Here is a table of points, one per row:
[ 31  34 -17   8  -7 -61 -87  34  48  21  21  -1  -9   2   1   6  38 -69 -25  -5  89  27 -32 -24  13   7 -34 -61 -30  11  47 -26   7 -21  42 -32 -31  -6  44  -7  23  26 -12  88  77 -34]
[ 99  42 -84 -25   5 -33 -45 -26  39  -7   9  -6 -62  15  35 -70  -2  -1 -32  -4 -14 -54 -88  23 -25  59  37  -7 -51  16  36  13  17 -12  -7 -15 -21  65 -62 -27  54 -41 -55  61  40  -2]
[  45    8   37  -20  -41    2   -1 -101   24  -11   27  -63  -27   -2   17    7    5   23    2    1  -59  -15  -42   -4   31   37    1  -28   -7   40  127  -43   31   52   62   48   -5   56   19  -18  -15   18  -37   76   18  -33]
[  58  -33  -27   -6  -82   37  -23  -55  -10   79   28  -25  -44    2  -28  -27    8  -62  -56  -15  -35   47  -43 -127    6   38    2  -51  -61   43   77   30   23  -24   45   20   28   52  -28   10   44    3  -17   18   16   81]
[ -8  32  -8  28   0  39 -78   1  41 -16  18 -30 -19   4 -43 -10 -30  23  29 -42 -41  34 -50  15  31  -5   1 -15  23  -6  22 -28  63   1  16  22 -15  64 -98 -83 -43 -24  82  32 -15   4]
[ 61   2 -12  27  -9  11  42 -46  51  44  12 -22 -14  32 -33   5  58  71 -53  44 -38 -37 -48  80  34  25  -5 -34  19 -20  65   7  38 -53  44  21  -2  17  -6  69  31  33   3 -27  34  16]
[  56  -22   10   28   17  -38  -42  -23   28  -10    3    6  -60   -5   46  -23    5   46    0   10  -67  -47  -59  -20   68   -6  -54  -84  -54   30   20  -43   16   13  -15   41  -15   24  -27  -31  -24  -16 -118   61   34  -33]
[ 123  -64   -1  -15    9  -13   15  -27    5   44  -32  -25    1   26  -12   19  -52   13    6 -108  -44  -33  -42  -58   54   16   29  -87  -12    0  -16  -50   36   12   29   -7  -36  -19  -58   14   87    9    6   56   32  -33]
[  39   34    2   -4   29   27   -3   -9  -17   50  -43  -35 -105 -117   -4   27  -56  -76  -37   -9   16   -8  -54   19  -12   11  -11  -31  -28    5   38  -19   84  -13   18   16  -56   34   15    8   38    1   -9   -2    6   -8]
[ 30  -1  33   2   1 -89 -24 -49  26 -30 -25 -36  13 -27 -49 -40  23 -20  -9   4 -36  -2 -45 -11   3  41   9 -58 -44   7   2 -47 -17  -9 -85  52 -22  33 -39  58 -27  12 -24  13  12  88]
[ 63  57  35  -2 -13 -48 -47  41  18  -9  51  29 -12 -39 -97 -24  22  49 -13  27 -44 -46 -51 -48  13  15  54 -59 -46  57  43 -42  85 -27  40 -33 -25 -43  28 -39  56   8 -48  33  78  63]
[114  23   0 -15   2 -11 -15  18  80  -1  32 -15 -10 -14 -57 -58  63 -84   4  11 -24 -43 -11 -64  46 -14 -17 -75 -38  43  57   9  31  26  39  -2 -90  -1 -10 -32  33  -6  -3 -41  -1  34]
[ 49  98 -54  35 -72 -64  -8  14 -38  -9  -3  34 -14  53 -31  33 -38 -31  28  -1 -49 -12 -81  22  15 -13  12 -55 -22  -4  29  -8  33  24 -23   3 -14  22 -13 -36  14  13 -17   1  12 -17]
[ 86  27 -56 -51  43 -14 -51 -18  -3   0   9  24  16 -31  -1  -2  29 -51 -17   3 -52 -26 -17 -39 -15   2  34 -84 -31 -17  54 -24  -3 -56  44  13  19  70 -71  -8 -38 -18 -66  -6   9 -37]
[-16   0 -26  20  -6 -15 -11   7  66 -75   5  87 -19 -35  -9 -16   7 -43  21 -97 -91  -3 -44 -34  17  25  12 -24 -16  33  97  -8  28 -31  38 -56 -53  28  32  30  18 -16 -63  27  49  20]
[ 65  73 -43  24 -43  43 -31 -14  41  52 -28  14  32   6 -20 -41  23  23 -17 -52 -38 -24 -12 -25  59  -4 -22 -72 -74  23  37 -28  73  -3 -43  13 -14  14   5  15   0  13 -72  36 -10 -27]
[ 66 -38  37  31 -29  45 -94  61  22  50   4 -32  27   5 -67  -2  -8 -43  18  29 -37  15  -9  -4  18  36  22 -40 -40  26  62 -39  67 -71 -25 -46 -40  70  65  -5  32 -14 -39 -39  82 -24]
[  39   35   24   13   10  -20  -11   -8   23   -7    0  -21    0   -5 -109  -20  -53   52  -43  -34   50  -19  -16    6    6   19    1  -72  -30   48   78   40  -57   -4   77    9   12   65  -47   53   41  -58 -110   -2   -8   -7]
[  38   20  -33   39    7 -105  -21  -24  -26  -18    9  -66  -25    4    3  -25   21   27   12  -53  -97  -18  -42  -24   53  -30  -44  -23  -23   17   46  -85   20 -127   29  -24  -75   28  -12  -10   24  -11   -7   41  -29   -2]
[ 76   8  10  39 -40  31 -13   1  40 -82   6  -7  -8  48 -24 -30 -25  31 -35  28 -85   1 -45 -37  15 -51 -70   9 -11  72  34 -46  40 -32   5  58 -20 -23 -36  38  11 -49  15  15  46 -38]
[  49   -5  -60  -14   29  -59    4  -40  -24   -6   16   17   -6   11  -35    8  -11   48  -14  -53 -108  -11  -20   31   -2  -19  -38  -39  -13   44    0   33  -11  -24  -44   54  -34   -2  -10  -49   27   -4   -7   32   37  -52]
[ 75  26 -53  -8 -13  -4  -7 127  13  -6   6 -54 -38   5  11  20  59 -11 -10 -57 -46 -20 -39 -44  -1  38  10 -21 -10  -5  59  -4  19 -10  17 111 -16  55  -4  39  -2  12 -23  86 -20  -6]
[  83  -62   -9   38 -127    7    8    4  -46  -93   55    1  -36  -87  -43  -59   21  -25   47   -3    6   13  -37   99   36    7   33  -21  -78   31  -17  -40    6   -3  -28   -1   37   75   11   10   33  -56  -27   74  -62  -45]
[  74   19   22   15   30    0  -24  -36  -12  -17   33   22  -15   21  -18   -7  -36    8   14    2  -18  -50  -18  -62    8   25   -5    7  -78    5   44  -56  -42  -38   20   64 -127   45  -45   18   11   24   53   38   31  -22]
[  15    8   30  -25 -108  -17  -12  -22   50   26  -17  -22  -48    0   18   23    3   23  -35  -54  -28  -36  -10  -11  -36   -3  -11  -96  -61    0   11   -9   12  -83  -25   29  -65   23  -23  -78   21  -45  -20   19   49   24]
[  54   59   24   59   18  -28   21   13   51  -45   -2  -57  -24    2  -71  -66   24  -56 -109   14  -65   12  -67  -26   60  -21   70  -68  -73   23   54  -22    8  -45   19   14  -11   -6  -12  -40   61    1  -22   61   97  -89]
[ 40   0 -11  -9 -51 -61 -59  -1  -2  57 -10   2  -3 -15  84 -22   2  43 -38   3 -82 -18 -60  52  88 -32  24 -43 -84  60   2  14  39 -29  35  26 -91  27 -69  40 -37   3  66  15   0 -26]
[  34    6   22    2  -48  -32   21   25  -20    2   17   82    1   -2   42  -54  -27  -14  -35  -44   14  -16   -4   36   42   27  -31  -10  -20   31   26 -127   21    4   71   27  -22   42  -65 -105   13   26  -39  -25   37  -32]
[110  59   0  55 -18 -78   7 -11  56   3  24 -50 -56 -23  36  13  -6  16  52  60 -33   9 -20 -68   3  31 -12 -26  -8  36   1  -5  -7  -2   7 -32   1  27 -56  21  53  38 -84   4  23 -19]
[ 46 -48 -99  -7  26 -40 -54 -31  13  43  14  11 -20 -18  11   2  -1 -25  -1  27  -5   8 -12   6  -8  63  54 -32 -64  54  48 -32  48 -55  -4  81 -13 -10 -39  -4  89  -2 -51   4 -72 -24]
[  68   27   46   15   13   17  -66  -13  -13   -5    2  -38  -14    4   44   45   -5  -30  -35  -19 -113    5  -17   22   27   10  -23   28  -42  -13   -1    1   26  -11   24   40    9   65  -50  -30   88   59  -13  -35    5   31]
[ 44   4 -65  26  -2 -20 -21  16   7 -34 -35  18 -10 -18  49  14 -35  20 -27  24 -92   0 -15   1  -6 -44 -21 -94 -15  42 106 -48  28 -25 -34 -24  -6  65  10  -8  26 -14 120  63  21   4]
[127 -11 -20  85 -35 -21 -54 -16  18 -61 -40 -11  -5 -25  14 -19   1  40 -25 -64 -28 -13 -59   7 -20   6 -17 -63 -30  53  45 -33   7  15  68  27 -84   2   8 -61   4  39  23  15   6  -2]
[ 37 -27  52  51  16 -71   9 -10  26 -83   7  -5  13  23  23  -6  34  35 -98 -14   8 -19 -85 -72  13  10 -50 -39 -36   2  32  36 104  21  29 -28 -40  94 -24 -25  40  11 -24  28 -33 -24]
[  47   71    2    1  -41  -27  -55  -27   -4   -9  -76   10  -51   41  -25  -55   20  -31   16   -2 -117   22   -9   12   -7   57    6  -50  -39   17  -33  -15   64    6   87   11  -17   22   34   14   47  -12   20   34  -14  -26]
[  5  -4 -43   2 -30 -10  -4 -15 -13  26  19 -48 -25  50  58 -43  -6  -3 -26  10 -38  38 -26  16 -44 -66  15 -47 -12 -12  28 -21  39  25  36 -11 -57  16 -13  30   0  -6 -74  20 -27  20]
[  50    8  -57   44    2  -49    7  -31   44    9   22  -19  -43  -31  -75   30  127   34  -21  -44   -8  -16  -27  -53  -23   16  -29   -4 -114   16   46 -121    9   56   14  -26  -28   21  -84  122   26  -35  -15  -27   29  -51]
[  54   13  -45  -17   -2   18  -13    3   -7  -38   37  -45  -70    9  -41   -5   -6  -28   -7  -29  -31    1  -34   85    1   31  -77 -112  -74   30   55   -4   70  -16   39   22  -52   78 -118   18   53   45  -51   -4   58    3]
[ 19  24  74 -14   4  -5   0 -35  17 -25  39 -26 -48  69  30 -26 -13  47   9 -76  15 -37 -71  21  -4  14  56 -69 -92  43  37 -10   8 -37  11 -30  32   5   5  66  14 -18  27 -88 -35 -33]
[  2  34   6 -26 -22  46 -17  21 -32  -1  -2  -2 -12 -29  24 -42  73  29   9  -1 -29  -1 -64   9   7   9  -7 -32  33  45  43 -19 -63   9   5  10 -20  66 -69   3  84  29 -27  29  20 -42]
[  36   11 -127  -23    3  -15    5  -27   30  -38  -16  -78    7  -16  -11  -34  -45   53   64  -17    2  -29  -32  -36  -19  -14   -6  -12  -60   -9  -18    4   16  -16   88   33    1   24   44    3    7   37    8   25   34  -15]
Along one direction, these points spread out more than along any other. Take the direction at right angles to it along which they spread out most. Go by this last direction. For each point below, how far along it does it lie, from 0 to 99? The average is 50, and the first point in the table lies past the average. One standard deviation of the points above along it is 16.
[  34    6   22    2  -48  -32   21   25  -20    2   17   82    1   -2   42  -54  -27  -14  -35  -44   14  -16   -4   36   42   27  -31  -10  -20   31   26 -127   21    4   71   27  -22   42  -65 -105   13   26  -39  -25   37  -32] 54
[ 31  34 -17   8  -7 -61 -87  34  48  21  21  -1  -9   2   1   6  38 -69 -25  -5  89  27 -32 -24  13   7 -34 -61 -30  11  47 -26   7 -21  42 -32 -31  -6  44  -7  23  26 -12  88  77 -34] 73
[ 40   0 -11  -9 -51 -61 -59  -1  -2  57 -10   2  -3 -15  84 -22   2  43 -38   3 -82 -18 -60  52  88 -32  24 -43 -84  60   2  14  39 -29  35  26 -91  27 -69  40 -37   3  66  15   0 -26] 48
[127 -11 -20  85 -35 -21 -54 -16  18 -61 -40 -11  -5 -25  14 -19   1  40 -25 -64 -28 -13 -59   7 -20   6 -17 -63 -30  53  45 -33   7  15  68  27 -84   2   8 -61   4  39  23  15   6  -2] 65
[  39   35   24   13   10  -20  -11   -8   23   -7    0  -21    0   -5 -109  -20  -53   52  -43  -34   50  -19  -16    6    6   19    1  -72  -30   48   78   40  -57   -4   77    9   12   65  -47   53   41  -58 -110   -2   -8   -7] 24
[  2  34   6 -26 -22  46 -17  21 -32  -1  -2  -2 -12 -29  24 -42  73  29   9  -1 -29  -1 -64   9   7   9  -7 -32  33  45  43 -19 -63   9   5  10 -20  66 -69   3  84  29 -27  29  20 -42] 34
[  50    8  -57   44    2  -49    7  -31   44    9   22  -19  -43  -31  -75   30  127   34  -21  -44   -8  -16  -27  -53  -23   16  -29   -4 -114   16   46 -121    9   56   14  -26  -28   21  -84  122   26  -35  -15  -27   29  -51] 22
[ 44   4 -65  26  -2 -20 -21  16   7 -34 -35  18 -10 -18  49  14 -35  20 -27  24 -92   0 -15   1  -6 -44 -21 -94 -15  42 106 -48  28 -25 -34 -24  -6  65  10  -8  26 -14 120  63  21   4] 71
[  15    8   30  -25 -108  -17  -12  -22   50   26  -17  -22  -48    0   18   23    3   23  -35  -54  -28  -36  -10  -11  -36   -3  -11  -96  -61    0   11   -9   12  -83  -25   29  -65   23  -23  -78   21  -45  -20   19   49   24] 60
[114  23   0 -15   2 -11 -15  18  80  -1  32 -15 -10 -14 -57 -58  63 -84   4  11 -24 -43 -11 -64  46 -14 -17 -75 -38  43  57   9  31  26  39  -2 -90  -1 -10 -32  33  -6  -3 -41  -1  34] 70
[  68   27   46   15   13   17  -66  -13  -13   -5    2  -38  -14    4   44   45   -5  -30  -35  -19 -113    5  -17   22   27   10  -23   28  -42  -13   -1    1   26  -11   24   40    9   65  -50  -30   88   59  -13  -35    5   31] 46
[  54   59   24   59   18  -28   21   13   51  -45   -2  -57  -24    2  -71  -66   24  -56 -109   14  -65   12  -67  -26   60  -21   70  -68  -73   23   54  -22    8  -45   19   14  -11   -6  -12  -40   61    1  -22   61   97  -89] 80
[ 37 -27  52  51  16 -71   9 -10  26 -83   7  -5  13  23  23  -6  34  35 -98 -14   8 -19 -85 -72  13  10 -50 -39 -36   2  32  36 104  21  29 -28 -40  94 -24 -25  40  11 -24  28 -33 -24] 55
[  83  -62   -9   38 -127    7    8    4  -46  -93   55    1  -36  -87  -43  -59   21  -25   47   -3    6   13  -37   99   36    7   33  -21  -78   31  -17  -40    6   -3  -28   -1   37   75   11   10   33  -56  -27   74  -62  -45] 23
